Turns in one plane each, and the order they were made in; the first pair answered:
Y:
[ -4   6  -7  22   1   1   4   8  13  -5  -4  31 -17  -7  -4   1   1 -35
   0 -16] -> [ -6   6  -7  24   2   2   3   8  15  -3  -5  31 -15  -7  -3   0   1 -37
   1 -13]
[  1 -35  26   0  32  -9   6  23 -35 -15 -17  16 -14  28   8  -2  -7  29
  19   4] -> [ -1 -31  26 -32  27  -7   5   7 -17 -14  -6  16 -20  41  -5   4  -9   8
  38  -6]
[-32  22 -26   0  -4 -27 -15  28 -17  27 -28 -23  19 -15  26  16  -1   7
  25   0] -> [-34  21 -20  -7  -2 -29 -14  28 -20  26 -26 -23  18  -6  25  16  -3   5
  32  -5]
G:
[  5  19 -17  10 -17  -8  -8   4   7  17  13  -7  -1   2  -6  20  13  -7
   3  -8] -> [ 15  -9 -13  35 -11  -1  -3   0   0   9   0   0   1  -3   5   6   5  14
   0  12]
[-24 -12  -6  -2 -18   6  10 -17  53  21  22  18  -3 -15 -28  -7   2 -27
 -19   1] -> [-15 -27  -5  21 -16   9  14 -17  45  16  14  25   0 -19 -19 -17  -2  -9
 -26  13]
[-32   9   8  27 -18   0 -10  25  28   5   4  15 -11  -5  -5   5   8 -32
 -15 -18] -> [-19 -24  19  47 -10  10  -2  15  16  -6  -8  26 -13  -3   6 -10  -4  -9
 -14   3]
Q:
[-12  33  -7 -23  -9 -17 -14  30  -2  14  20 -19   0  17   1  15  17 -15
 -11 -35] -> [-12  24 -26  -3 -28 -15  -1  11  32  13  22  -1  -2  -8  -5   9  21 -24
 -25 -30]
[ -1  19  -2   6  12  -2  -7  -6   1  -1  -9  26  -6   4   8   3   9 -11
  -1 -15] -> [  0  15  -4  14  12  -2  -7  -5   1  -4 -10  25  -5   1  12  -4   8  -5
  -4 -13]
[ -2  -1   2  42   1   2   4  24 -21   2 -16 -10   2 -23  20 -15  -4  38
 -23  17] -> [ -9  19  19 -11  18  -5 -11  36 -40   9  -8 -29   2  16  11   3  -5  24
   6  -6]
[ 15   2  -3  -6  22 -28 -10  11 -32  -2  -3  15   5 -24  12  -7  -6   7
 -17 -16] -> [ 11   7  -4 -25  22 -28 -12   9 -26   2   0  15   3 -16   4   0  -6  -4
 -11 -26]
Pairs:
(two turns a pair)
[ -4   9 -17   2 -15   4  -4 -15  26  11  15  -5  12 -25  -6   1   2  -4
  -6   7] -> [  9 -16   2 -13  -7  12  -1 -28  22  -1  10   3   8  -6  -5  -4 -10   1
  14  13] -> G, G
[-13   9  -4  19 -18  -1   3  15   3   8  13  14 -16 -14 -12  23  12 -17
 -10  -7] -> [  2 -27  20   0  -7  12   6  -5  -3  -7   8  25 -22  10 -10  16  -7  -9
  15   5] -> G, G
[-10  -8 -14 -11   0   6  -9 -25   5  11  29  13 -32   0 -16  -2  11 -19
  11  -7] -> [ -5 -15 -23  29   0  12  -9 -19  -7  11  20   6 -20 -22  -2 -11  10   9
  -7  15] -> Y, Q
[  2  -8  -6  16  -5   1   6 -10  12  -7  -1  17  -4 -15  -3  -5  -2   1
  -5   4] -> [  0   1  11  -4  15   0  -5   7 -22  -3  -5  -5   1  12   2   4  -3  12
  10  -6] -> Q, Q
[  8 -15   1 -20 -16  -7 -32   7 -25  10 -23  -3   5  18   0   8  -9  -2
  21 -20] -> [  0   6 -20  -9 -31 -14 -27  13  -4  21 -17   1   6  -8  -4  12   5 -16
   0 -26] -> G, Q
[-13  24   4   4  -1 -15  -1  29 -24   4 -10 -14  -1   4   0  11   0  -5
  -3 -12] -> [-15  24  -5  -8 -15 -14   4   9   9   5  -3  -1  -7  -4 -13  13   3 -28
  -3 -17] -> Y, Q
[  9 -12   9  17   5  -6  -5   1 -19 -19 -16   2   9   0  16  -8  -9  11
  -1  16] -> [ -4  10  10 -24   6 -18 -12   3 -13 -10  -3  -1   5  20   1  11  -1 -16
  11 -10] -> Y, G
[  2  -1  30  33  13  -5   1  40   3  -8  10   7  -1  -3   3   1   7   0
 -20 -18] -> [  5  -5  36  26  18  -6   1  41  -2  -9   9   5  -1   6   5   2   4   2
 -11 -20] -> Q, G
[ -7  12 -23 -17  -2  -7  -3 -19  25   9  -6 -30   4   4  -3   5  -3   8
  -6  -4] -> [  0  -8 -18   6   5   1   3 -20  17   1 -12 -21   4   2  10  -5 -11  25
  -9  13] -> Y, G
[-21 -18  24  12  -7   8   4  15 -10 -23  -4  25 -17  25   2 -13  -3 -31
   7 -32] -> [-18 -23  10  26 -22  16  10  -5  14 -24   1  32 -13   2   1 -19  -1 -28
  -6 -19] -> Y, Q
[  2 -20  41 -10  -1   4   1  -8  -5 -18 -26  30 -28  20 -11   2  -8 -14
   2 -15] -> [  9 -27  24   9 -12  12   8 -23  17 -20 -21  35 -24  -7 -10  -8  -8 -11
 -15   0] -> Y, Q
[-19  32 -11  -3 -16  -7 -16  32  -4   8  -8 -14 -14 -11   4  -2  17 -21
  -7 -26] -> [ -9   9  12   2   3   1 -18  38 -34  -2 -20 -19 -14  11  19  -8   4   5
   6 -12] -> G, Q
[-17  -8  -8  19 -16 -11  -7   8  12  11  10  -9   5  -9  -3   5  -4   7
  -7  22] -> [-11 -17   7   4  -3  -8 -10  10  -5   2   6 -16   3  12   0   5 -12  16
  10  26] -> Q, G
[ -4  39 -36   2 -18  -1  -4  -1  25  20  24 -21  10 -31 -12   7  19 -12
 -22   1] -> [ 20 -27   1  49  10  10   7   8 -18  -8 -17   1   4  -9  18 -18  -3  34
 -15  33] -> G, Y
[  0  31 -21  38   6   3 -16  11  -1  21   3  -9  23 -39   4 -18   6   8
 -25   4] -> [ -2  36   2  12  29  -4 -27  33 -38  18  -4 -20  20  -2  10 -10   2  10
  -3 -11] -> Q, Y
[-22  41 -18  -3  -9 -11 -11  18   1  15  13 -30   5  -4  -4  12  20 -13
 -17 -22] -> [-18  33 -22  23 -12  -6  -3  21   3  10   6 -18   4 -17   2   4  22  -3
 -31 -14] -> Q, Y
[ 13 -14   0  -8 -10  13  10 -14  21  -7  -2   7  -4  -3   0   1  -4 -11
  12   8] -> [ 12  -6  -4 -13 -13  12   9 -14  22  -2   3   2  -3  -6  -5   5  -1 -15
  11   5] -> Y, G
[-21  28 -25  20  -7   9 -21  40  -2  25   1 -15  14 -24  11  23  34   5
 -37  15] -> [-27  38 -19 -12  -6   4 -26  37  -2  30  11 -19   9  -8   1  31  33 -12
 -22  -3] -> Q, Q
[-27  11 -11  -8 -15  -6   1   3   2 -16  15   5   3 -12   2 -11   6 -17
 -22 -15] -> [-26   7 -10   8  -8  -3   1  12 -13 -15   8   1   8 -12  13 -14   6   0
 -27  -6] -> Y, Q
[  1   0   1  -8 -12   1   9  -2   2  -8   1   4   0   7  -9   0  -7 -16
   3 -10] -> [  5  -3  -6  16 -12   2  10  -4   4  -7  -1   4   5  -6  -3  -8  -6  -4
  -8   4] -> Y, Q
[-28  -1 -20  -9  -1  -5   3   0  30  -9  23   4  -1 -33   9  -3 -17 -16
 -11  -7] -> [-21 -20  -5  12  18   2  -1  14  -7 -14   4  -6   4 -23  27 -14 -28  21
  -9  12] -> G, Q
[  8  16 -16 -34  -9  16  -6 -25  13 -10  31 -16  12  -9   0  -2  -2  -4
  16  13] -> [ 13   4 -18  -7  -9  21  -2 -24   8 -13  24 -16  17 -21   9 -10  -4  16
   6  32] -> Y, G
[ 11   2   2  44 -11  -9  11   4   5  -3  17   1  14 -10   7   1  16  -1
 -28  -1] -> [ 20 -15  33  14  12  -1   2   5 -24 -11  14 -10  13  26  14   1   2   8
   3  -2] -> Q, G
[ 13 -20   5   4   7  -3   4  -8  17  -6  -7  22  -9   6  -3 -13 -13   0
   3   3] -> [ 11 -10  -7  14  -4  -4   4  -5  26   0  -2  23  -6 -10  -4 -11  -6  -5
  -6  -2] -> G, Q
[ -7   3  -3  -2   1 -16 -22  28 -34  -8 -35  30 -40  27  -5  18   9   0
  -2 -34] -> [ -6  -3 -21  -3 -23 -11 -11  -5  15 -10 -21  50 -46   2 -17  14  11 -21
  -8 -29] -> Y, Q
[ 17  17   8  21 -19   7  -3  -1   0 -10 -13  20   1  40  24 -14  -2 -15
  -9   6] -> [ 11  34   1  13 -21   3  -5   3   5  -3  -5  16   1  34  18  -9   2 -26
 -12  -3] -> G, G
[  4  16 -11  16   3   1  -4  -1 -20   7  15 -31  22 -18   5 -17  -5  36
 -15  24] -> [ -7  34 -10 -38  -1  -6  -9  -9   3  10  30 -29  14   0 -15  -1  -3  -5
   9  -8] -> Q, Q
[ -5   3   2   9 -10 -27  10  21   4  -4 -16  25 -18   9   7  12   5 -12
  -4 -23] -> [ -6   5  -7  -5 -18 -25  11  10  20  -1  -5  23 -19   5  -2  14   6 -24
   0 -22] -> Y, Y
[ 15  17  -5  -9 -11  28 -16 -21  -3   1  -7 -10  30 -38  -5   9   0  -4
  -8  -3] -> [ 22  -1   6   8  -3  29 -13 -17 -18  -5 -20  -4  29 -32   6   4  -6  10
  -8   5] -> G, Y
[  7 -21  -7  18  15  13   2   1  -4 -19  -3  -6  -9   9   3 -18  -2  31
   7  12] -> [  2  -7  -1 -21  17  12  -7  -4  -1 -14   9 -15  -9  28  -8  -8  -4  12
  25  -5] -> Q, Y
[ 12 -13  15  29  10  -8   5   0 -11  -4  -4  -3  -5   8  15 -13  11  24
   6  21] -> [ -8  32   2  -5  -1 -19  -5  10  -1  11  15 -16  -3   9  -2   8  29 -13
   7 -10] -> G, G
[  1   5 -24 -24  -9   8  -1 -15   9  -3  10 -20   5 -12  -6  20  -2  -4
  -2  -1] -> [  9 -16 -23  -5  -6  11   5 -20   9 -13   3 -10   5 -15   3   8  -9  10
  -5  14] -> Q, G
[  7  -1  -8  13  -2  17   4  -9  -8   6   5 -32  20  -7   7 -17  -4  27
   2  37] -> [ -2  22  -6 -16   4  10  -8   3 -13  14  11 -46  21   5   2  -5   0  14
   9  19] -> Q, G
[ 20 -47  15  -6  25  16  -8  -1  -2   0  -1   2 -16   8   8 -12 -18  29
  18  11] -> [ 17 -42  13 -31  17  18  -7 -12  14   3   6   4 -21  14  -4  -7 -18  10
  25   1] -> Y, Q
[ 10 -28   9 -12  -4   5  16  -8   1 -10 -18  20  10  14   7 -13 -10  -2
   2   2] -> [ -8  12 -17   3 -18  -7  11  12   7   8  -9   9  17 -10   2  -2   9 -13
 -26 -11] -> G, G
[ -7   4  20  34  12  -9   6 -19  15  18 -36  11  10 -14  14  -6  16  17
 -14  -4] -> [-16  20  28 -20  14 -13  -2 -27  22  21 -21   5   5   9  -2  10  15 -10
  12 -27] -> G, G
[ 20 -42  20   1   0   2  10 -11  -2  -8 -21  30 -10  20   8 -10 -16  17
   1   0] -> [ -8  26 -18   8 -22 -18   3  16  13  21  -3   8  -3 -15  -2  10  17  -9
 -33 -27] -> G, G
[ -3   4   4  10 -13  10  -1  -8  13  -2  15  11  16 -21   8   8  -6  -3
  -6  -8] -> [ -4   7  17   5   1   9  -9   7 -15  -1  11  -7  22  -6  15  10  -8  11
   0  -7] -> Q, Q
[  2  26   0  -2   5 -12  -5  23 -36  10 -15 -29   0   3  21  -5   4  32
  -7 -10] -> [  1  29 -13  17  -7 -15   1  20 -22  13 -15 -19   0 -18  22  -7  11  28
 -26 -10] -> Q, G
[ -3  -3 -11  33  -1 -17  27  31  25   5  -2  31 -35 -12  10  -1  29   0
 -23  -2] -> [ -6  11   9   2  23 -22  11  57 -18   8  -5   2 -31  22  14   9  24  10
  -1 -13] -> Q, Q
[ -3 -15  -8  -9 -17   7  -1 -26  38  -8   5  28 -12  -2 -16  -7   5 -30
  -2  -3] -> [  9 -31  10 -21  -4  13  -2 -29  20 -17   0  23 -13  17 -10 -12  -5 -14
  17   3] -> Q, G
[ -1  10 -10   1 -13  -4  11  -5  26   5   5   5  -7 -18  -4   1   8 -19
  -6  -7] -> [  3   6   2  20   8  -1   1  19 -18   4  -7 -14   3  -7  14  -3   4  16
  -7   6] -> Q, Q
[-15  27 -22  17   0  -1 -11   2 -17   7  18 -56   8 -27  -8   3   0  23
   3   5] -> [-16  33 -19   9   3  -5 -14   5 -19   9  20 -56   6 -21 -10   8  -1  17
   5  -4] -> Q, Y
[ -1 -10   7   1   1   1 -10 -28  27  -9  15   2  -3   1 -11   1   2   9
  11  -2] -> [  4 -14  11  11  12   2 -14 -17   0 -10   9 -10   1   6   0  -3  -1  28
  12   6] -> Q, Q
[-14  28  -5  -8  -6 -18  -3   1  -8  20  12 -22  14 -14   4  10  14 -17
 -11  -6] -> [-12  26  -4   6  -3 -20  -2  10 -18  19   6 -20  16 -16   9   6  16  -8
 -16  -3] -> Y, Y
[ -1  10  -5  15 -10  -2   6   2  19   0  -2  23 -12  -4  -8   0  10  -2
  -7 -18] -> [  7  -7   9  -1  -5   2  10  -7  16  -9  -4  27 -17  10 -10  -2   0  -4
   7 -14] -> G, G
[-21  13 -25  23   2   3 -20   2   4  16  -9 -16   5 -16  -6   2  -6   5
 -15  15] -> [-11 -11  -6  15  18   9 -21   1 -13   8 -18 -18   4   3   4  -6 -18  19
   3  22] -> Q, G
[ -5  43  -8 -14 -27   0  -9  -5  12  -1  -2   2   0 -23  -2  18  20 -17
  10 -23] -> [ 17 -10   6  24 -17  17   3 -18   6 -21 -23  24  -3 -25  17  -9   3  16
  11  14] -> Q, G
[-14   4 -19  32 -16  -3   0  17  14  -4 -29  45   3  -6  17   1  26  16
   1  14] -> [-18  10  -6 -29 -11  -4  -6   4  23  -1 -14  43  -5  24   0  16  18 -12
  32  -9] -> G, G
[ 15 -27   8  -1  13  18   0 -11 -12 -12   3 -10   7   8   6  -8 -12  19
  15  22] -> [  1   2 -12 -21 -10  11   6 -24  32  -3  22  -1   3  -7 -14   1   1 -20
   7   1] -> G, Q
[ -2 -20   0  11   7   7 -13  -4 -10 -11  -9  -2 -10  -5  10   5   1  18
 -11   7] -> [-14   3  -2 -16  10  -1 -20   7 -13   1   0 -12  -9   5   3  18   7   6
  -6 -10] -> Q, G
[ 18 -16   9  13   5  11   6  -4 -20  -2   4 -17   3  -5  10 -17 -11  26
   4  40] -> [  9  -3   2 -34 -13   7   7 -27  18   1  24  -8  -6   0 -13  -4 -10 -19
  22  18] -> G, Q
[ -1  29 -16  -5  -2  -1  -8   4   1  17  19 -12   2 -11  -3   3   3  -6
   3  -4] -> [ 19 -13   4  -6  12   8  -4  -9  -7  -1   6  -1  -3   7   7 -12 -16  11
  21  15] -> G, G
[ -1  16  -8   7 -12  -3   6 -11  30   3  11   3   1 -24  -1   2  17  -1
 -16  12] -> [ 12 -14  13  11  11   7   2  -2  -7  -8  -3  -8   2   1  14  -6  -1  30
   0  27] -> G, Q
[  4 -37  19  44   5  -3 -24 -11   1   4  -4   4  -4  22   9 -13 -16  42
 -11  30] -> [ -2 -25  13 -15 -13  -5 -18 -42  46   5  18  17 -16  30 -21   0 -15  -7
   9   5] -> G, Q
[  5 -21  19 -19   5   8  -3  -7  -2 -11   1   9  -8  23  -4   2  -8  -5
  29  -2] -> [  7 -31   7  12  -4  10   8 -16  14 -14  -3  21  -6   2  -2  -9  -4   0
  14  10] -> Q, Q
